In the data rows, 128 means zero.
Here are some numbered points:
 97 135 131 140 121  80 235 140 142 178  68 124  81 118 130 0
 95 130 130 145 127  63 181 137 147 193  68 127  13 123 131 1
115 185 135 127 132 117 145 124 131 137 123 132 120  79  68 2
153 117 132 125  60 137  72 183 109  61 142 102 194 133 186 3
200 132 131 129 180 247 117  61 132 121 195 128 134 118 142 4
 86 127 130 146 125  63 180 140 147 196  57 128  57 122 129 5
112 138 178 129 129 127 119 129 128 123 127 142 130 160 116 6
191 133 137 131 193 202 115  66 134 122 188 127 136 118 140 7
106 130 131 140 118  88 161 145 138 159  92 120  95 124 140 8
151 119 131 124  69 134  68 187 112  65 140 132 189 136 188 9
152 121 132 128  66 133  70 183  90  70 140 135 192 136 186 10
142 115 138 124  68 129  63 185 112  64 136 115 190 141 191 11
124 158 128 127 137 115 145 119 133 144 118 129 112 100  94 12
 98 130 133 143 126  79 180 131 144 184  78 124  72 123 130 13
117 125 172 135 131 128 113 136 124 120 131 158 135 255 129 14
180 123 131 127 186 183 113  85 129 120 192 127 138 130 144 15
170 131 131 129 169 167 130  89  79 130 164 126 126 120 140 16
107 132 129 140 133  83 174 126 140 169  95 126  78 121 135 17
115 172 130 126 132 119 141 126 131 133 123 131 123  83  68 18
139 127 135 124  79 128  86 195 116  66 134 119 178 134 171 19
121 165 133 128 120 122 127 138 128 107 127 126 136  93  89 20
116 254 137 128 135 121 144 123 131 133 125 133 121  80  56 21
104 118 117 134 131  89 167 128 162 169  89 126  82 124 124 22
185 128 128 124 179 197 118   6  94 124 192 127 136 120 140 23
114 188 137 128 134 117 146 126 134 139 122 131 116  76  78 24
115 180 133 127 132 123 142 126 130 133 127 133 123  80  62 25
180 131 140 132 174 173 121  89 245 125 172 134 131 136 140 26
144  97 122 123  74 126  85 172 116  76 125  82 177 137 178 27
143 112 130 126  66 133  72 187 109  57 136  79 191 136 185 28
 97 118 117 134 129  84 173 132 142 172  87 128  83 126 127 29
116 131 184 141 130 130 105 139 126 117 134 158 136 194 133 30
115 195 133 129 132 121 141 123 130 135 123 132 121  82  65 31
168 123 120 123 166 173 121  78 127 123 178 127 134 120 131 32
116 196 136 130 134 121 142 126 129 132 126 130 120  81  11 33
116  72  69 103 119 125 119 129 124 125 119 125 131 136 127 34
113 154 121 156 125 124 137 131 129 127 122 130 124  90  88 35
113  61  64  91 124 121 127 125 126 131 120 127 127 141 124 36
118 134 177 140 115 129 112 143 123 110 127 139 143 174 132 37
 96 138 128 139 129  77 181 131 149 187  79 127  77 115 118 38
110 130 168 142 132 121 125 135 131 132 119 143 127 174 133 39
133 129 169 135 140 144 110 118 118 118 144 143 137 171 136 40
111  67  64 107 124 124 127 123 125 131 120 130 128 141 124 41
122 165 131 126 119 124 126 137 125 120 128 126 137  92  88 42
119 188 140 129 132 117 138 126 130 132 126 131 122  92  76 43
Which point above is nearest to each new point by angle? Its number follows each.
124  88  85 104 112 127 114 135 125 117 128 118 143 137 136 : 34
117 138 171 139 136 129 119 130 127 124 129 146 131 181 119 : 30
174 139 132 127 171 173 121  85  22 122 173 128 136 115 132 : 16
112  65  71  90 124 124 128 125 129 129 125 129 127 134 117 : 36
106 112 119 156 113  95 143 145 135 152  87 120  98 135 142 : 8
186 138 130 131 174 187 116  78 125 119 186 128 137 118 136 : 7
141 123 129 125  82 133  85 171 113  73 136  90 177 127 163 : 28
109 138 216 142 139 136 122 121 127 128 134 145 127 164 123 : 6
119  82  26 105 111 124 117 136 120 117 123 131 139 138 134 : 34
115  73  53 104 127 124 129 124 127 133 120 129 128 141 120 : 41
165 123 118 120 162 170 122  90 122 127 168 128 130 121 127 : 32
191 133 132 127 183 193 117  72 166 120 188 129 137 120 144 : 7
119 179 150 131 133 119 136 126 129 133 123 137 125  98  75 : 43
115 138 181 143 133 129 113 135 127 120 127 150 134 199 125 : 30
 88 138 239 145 130 124 122 132 128 128 120 150 126 177 120 : 6
196 133 131 129 179 233 118  66 130 122 192 128 134 117 139 : 4
116 127 174 149 135 123 122 133 127 127 122 148 125 191 133 : 39
118 139 170 136 131 130 117 129 128 121 129 144 133 162 120 : 6
114 130 172 141 130 117 128 134 134 134 117 144 119 177 131 : 39
149 119 135 125  65 135  18 178 115  74 139  96 192 140 233 : 11
207 133 133 128 185 195 116  79 142 121 190 127 139 107 140 : 7
114 129 181 144 130 127 116 134 127 121 129 148 132 202 132 : 30
109  71  75 156 121 126 133 126 126 131 119 129 122 135 115 : 41
117 129 181 142 135 130 112 133 125 120 130 151 135 208 130 : 30
118  76  74 136 127 130 121 123 123 126 125 129 128 140 126 : 41
111 140 192 138 130 127 118 132 129 124 128 145 129 181 115 : 6
192 131 133 129 180 189 114  76  85 120 191 128 136 121 148 : 16
120 124 161 140 130 123 119 133 128 129 122 138 122 172 138 : 39
122  83  82  77 123 132 119 108 123 122 129 132 128 141 131 : 36
126 114 151 134 129 133  96 134 124 115 137 147 141 176 152 : 30
149 117 130 128  54 131  69 186 112  68 138  98 199 137 190 : 3
115 129 130 141 138  90 166 124 114 177  93 127  41 123 135 : 1
119 175 154 133 134 125 133 123 130 130 127 138 125 105  82 : 43
113  70  67 134 121 123 128 123 126 131 119 130 125 140 123 : 41
110 134 193 140 130 120 123 134 131 131 123 147 121 182 129 : 39
107 116 102 130 126  91 188 130 137 170  93 129  71 126 131 : 29
195 133 133 128 189 196 118  78 135 122 188 128 138 103 139 : 7
104 144 131 141 133  86 177 127 164 172  88 126  80 111 115 : 38
164 118 129 124  63 140  74 178 114  62 143 104 193 133 185 : 3
113 157 122 130 128 114 144 130 130 145 112 128 117  98  92 : 12
101 122 118 128 120  89 223 138 138 164  78 124  92 121 128 : 0
113 129 180 145 130 127 117 134 126 121 129 149 132 205 132 : 30
190 131 132 129 186 194 116  71 128 122 186 127 138 118 139 : 7
122 122 166 140 129 130 106 135 124 117 129 141 137 182 139 : 30
112  80  72  76 125 121 131 126 128 133 121 129 123 136 117 : 36
117 133 133 138 133  46 161 127 131 166  91 126  84 121 135 : 17
119 128 189 137 125 132  99 147 123 112 131 202 147 204 144 : 30
117 130 181 143 130 131 108 138 124 116 131 160 138 195 137 : 30
115 154 120 121 129 117 140 124 130 133 122 130 121  93  84 : 18
117 129 180 146 130 131 110 132 127 117 130 148 136 194 133 : 30
 72 124 132 150 120  61 192 140 142 195   6 129  74 126 132 : 5
113  76  71  84 125 117 137 123 127 141 121 127 117 134 127 : 36
 97 137 132 140 119  79 250 142 142 174  66 123  83 117 129 : 0
109 130 127 140 133  84 176 127 133 168  93 125  80 120 133 : 17
